One turning vector, and how many steps it has turned:
The counts run from 0 to 234.
[137 121  48 140 119 130 116 135 118 139 130 136 117 103 147 132 148 145
 105 107 113  79 136 117 152 144 109 141 172 157 129 126 135 122  60 115
 134 117 141 147  98 138 123 142  91 125 186 199 171  96 135 201 153 145
 117 126] -> 77
[204 105 108 142 144 133 157 121  85 107 110  48 133 128 147 130 142 144
 131 140 116 144 129 116 131  77 129 142 139 153 147 154 121 144 138 108
 109 126 137 133 116 151 115 111 196 129 153 158 151 159 157 190 143 109
 115 158] -> 46
[137 143  56 140  86 126 101 143 134 140 133 110 172 110 155 128 117 140
 128 132 133 100 128 155  97 115 145 162  83 183 120 139 159 148 121  72
 127 159 141 140 111 120  89 134 112  75 141 178 132 126 183 106 150 121
 104 159] -> 20
[166 150 153 216 131 108 166 130 131  96 137  99 182 127 133 136 144 124
  97 130 159 119 160 131 155  77 127 120 119 148 101 124 123 153 129 105
 126 142 136 145 115 147 112 106 173 129  97 172 156 141 132 163 166 181
 149 122] -> 104
[181 118  89 153 178 106 132 153 113  92 101 120 120 160 140 122 162 116
 117 146 143 117 105 125 128  96 117 134 116 173 116 155 130  90 127 132
  94 165 128 149 148 178 106 115 165  99 127 151 170 101 153 173 157 110
  98 131] -> 163
[182 133  66 125 135 129 113 156 111 114 113 125  89 125 132 133 135 166
  73 142 117  75 102 108 117  77 136 142 131 135 125 141 121 120 104 135
 109 127 134 148 137 142 106 136 111 116 181 158 159 102 156 159 175 112
  98 117] -> 196
[136 143 142 185 135  95 163  98 105  71 131 127 148 123 128 127 159 126
 108 117  96 136 146 125 200 123 130 123 117 149 112 150 162 154  97  74
 147 126 162 131 149 116 120  89 148 119 122 180 125 164 123 194 135 152
 161 126] -> 108
[154 144 126 198 141  99 156 139 118  68 126 125 148 128 164 122 166 130
  68 115 142 111 141 128 159  92 128 133 121 142 114 129 124 147 125 132
 132 130 141 118 134 144 147  88 152  97 121 181 167 109 125 203 184 151
 162 132] -> 34
[134 115 123 162 114  78 157 117 114 115 128  90 191 126 100 135 123 121
 150 126 127 113 134 105 166 111 143 120 112 162 124 121 150 119 125  63
 102 172 140 165 118 148 118 108 198  92 134 139 148 129 153 135 141 157
  97 137] -> 173
[174 118 102 130 123 150 123 146 136 115 119 105 127 129  70 147 129 126
  92 146  98  96  91 113 151  76 138 151 141 176 100 148 118 121 118 121
 107 128 160 152 121 150 107 120 166 128 194 132 152 126 147 160 170  75
 102 152] -> 125
[149 156  48 106 151 117  88 153 127 105 112 104 139 127 128 121 124 197
  96 133  87 120 117  95 141 104 124 139 138 151 144 169 159 132 127 100
  99 137 158 130 114 137 140 112 134 110 190 154 134 121 184 121 157 112
 131 162] -> 198
[160 162 110 146 114 110 127 143 146 108 132  90 157 127  95 130 125 141
 135 143 116 124 115  97 128  56 147 138  80 166 126 165 139 164 139  48
  89 157 148 138 142 129  97 105 137  90 136 110 118 157 157  99 156 141
 117 149] -> 58
[172  97  95 158 161 126 157 114  89 127 138 100 106 134 163 120 162 118
 117 121 110 132 164 112 145 137 112 131 184 141 131 165 147 108 120  91
 103 152 103 144 112 158 133 125 103 116 130 155 169 121 150 223 152 166
 120 142] -> 40
[160 129  95 159 161  82 134 120  68  95 107 111 120 133 193 108 145 180
 110 130 105 141 169 116 133 129 128 133 124 146 153 136 164 117 104 105
 134 162  95 130 150 136 131 108 120  84 108 192 146 118 158 175 157 178
 123 130] -> 36
[152 143 139 164  79 132 151  97 104 129 127  82 161  90 100 168 129 152
 130 126  94 123 147 120 177 106 133 144 123 159 116 139 143 180 105  49
 135 118 158 145 124  97 108  99 123 111 154 173 106 190 143 154 147 143
 155 144] -> 182
[169 100 110 177 144 125 146  94  86 134 159  99 113 128 144 141 145 130
 114 128  99 114 176 121 161 147 128 131 154 143 122 132 156 124  94  87
 136 122 110 161 120 132  88 133  99 121 125 181 150 146 130 208 152 179
 120 120] -> 110
[151 115  60 110  98 142 154 136 144 127 138  92 138  85 128 132 130 143
 142 111 117 114 144  95 139 109 114 144 169 148 142 135 120 142 109  97
  86 108 143 117  73 159 138 125 127 116 185 136 175 124 162 164 154 115
  90 173] -> 8
[124 162  66 124 120 118 139 118 131 102 146 114 121  93 166 107 138 167
 110  99  84 126 169  92 157 125 109 132 140 127 146 167 156 156  87  82
 128 108 155  89 121 128 147 103  60 113 148 161 137 140 156 162 148 148
 145 152] -> 74
[138 157 109 189 125  91 145 139 101  94 119 126 177 109 143  98 143 128
  98 122 135 119 146 124 169 125 119 134 138 152 138 137 138 138 127 112
 132 157 145 131 104 123 145  85 137  75 135 179 139 109 157 160 181 175
 170 154] -> 33
[169 140  48 122 132 131 120 146 143  73 120 108 129 121 181 111 165 136
 102 112 125 144 116 118 115  86 123 139 126 160 141 146 142 136 103 125
 128 105 169  91 103 172 125 131 158 125 165 157 137 116 151 184 153 104
 115 158] -> 83
[139 102  88 156 143 132 141 131 150 129 126 112 164 154 101 131 152  84
 143 145 110 132 150 119 145 142 112 122 153 167  98 152 159  85 139  74
  72 188 108 166 134 155 118 128 152  92 105 118 165 113 158 168 149 158
  94 147] -> 168
[159 125 106 190 139 107 123 116 107 101 153 116 130 115 138 103 168  82
  92 117 135 147 118 118 140 131 140 156 123 138 117 159 163 126 153 100
 152 156 143 137 107  96 106 102 117  91 146 175 135 135 154 209 177 144
 152 155] -> 227
[135 174 124 157 122 114 121 129 152  88 133 128 149 110 124 138 146 162
  82 111  91 108 148 105 184  91  92 108 150 131 122 143 136 175  76 103
 121  99 200 126 101 137 130 106 136 137 145 161 130 116 118 168 155 162
 158 113] -> 71
[159 148 124 187 145  89 164 113  82 110 124 108 129 137 165 115 126 148
 118 133 123 140 169 106 132 109 129 118  97 146 137 147 164 142  98  49
 112 162  98 144 172 144 104 105 112 102  84 161 138 127 137 147 148 203
 146 103] -> 106
[117 146  71 148  95 127 126 121 128 135 128 111 192 106 170 127 119 138
 155 133 110 150 173 147 130 158 110 117 115 198 113 130 183 145  93  54
 126 151 128 128 117 140 106 120 141 101 116 178 127 127 150 123 122 145
 117 158] -> 214
[130 159  80 112 102 176 133 122 170 114 117 109 174 134 116 158 125 150
 115 173  72 103 153 150 144 109 131 131  94 180  79 151 168 157 116  82
 109 122 161 120 151 141 110 117 133 109 164 136 146 159 161  98 123 109
 101 139] -> 133
[142 148  91 181 111 126  81 179 153 124 131 147 163 128 131 146 138 131
 101 123 144 100 129 144 121 103 113 114 121 174 101 135 129 139 101  91
 129 169 135 166 114 172  57 137 159 113 105 163 124  82 145 143 166 170
 115 123] -> 23
[166 150  49 117 150 153 120 135 133  89 106 124 113 133 187 124 160 162
 112 137 104 136 126 148  98 100 120 152 128 183 117 159 137 141  99 116
 122 112 136  93 146 167 112 138 143 140 148 152 159 123 146 177 138  74
 111 145] -> 84
[160 152  63 119 171 136 105 169 174 104 108 147 116 144  98 133 135 148
  93 138  86 113 136 110 151  95  89 112 153 160 112 173 141 110  83 128
  95 141 159 148 128 174 114 132 139 128 155 128 166  85 148 167 161 110
 113 135] -> 200
[142 137  72 137 136 127 136 173 170 105 124 141 120 147  84 136 135 124
 122 142  94 100 120 112 158  85 100 115 104 153 100 166 147 110  83  89
  72 147 151 158 158 176  96 134 155 123 151  99 158 107 136 135 146 123
  92 112] -> 130
[150 136  74 126 111 122  93 144 122 147 137 136  97 108 108 115 123 142
 108 125  92 110 117  86 138 116 138 145 158 137 143 185 135 127 106  77
 116 142 133 153 127 113 122 119  55 101 180 147 126 118 163 158 185 126
 153 159] -> 193
[145 140  43 129 123 101 118 162 128  89 139 121 114 110 162  84 158 133
 122  89 134 141 112  94 124 101 117 145 142 150 151 140 131 122  89 112
 115 137 157 113  92 176 140 133 143  98 163 151 141  92 153 186 163 120
 130 164] -> 82
[151 155 104 196 144 156 144 112 135 106 144 115 172 134 155 159 156 132
  73 166 121  92 179 180 140 132 118 124 129 172  96 122 149 159 139 120
 157 135 123 130 119 122 121 114 113 102 108 197 148 142 154 166 154 167
 146 137] -> 30
[118 153 105 173  91 112 123 133 153 145 153 137 148 100  77 132 124 117
 127 116 100  85 153  96 176 119 118 124 116 142 101 149 163 148  87  60
  94 160 131 165 137 118 103 125  68  85 148 127 131 132 136 120 157 185
 133 129] -> 65
[113 149  79 143 110 121 154 135 173  82 131 117 189 122 163 119 152 121
 116 125 137 120 144 126 141 111 117 134 102 183 102 118 142 150  89  87
 120 134 180  94 104 187 117 125 190  97 124 136 153 122 133 150 133 116
  97 143] -> 211
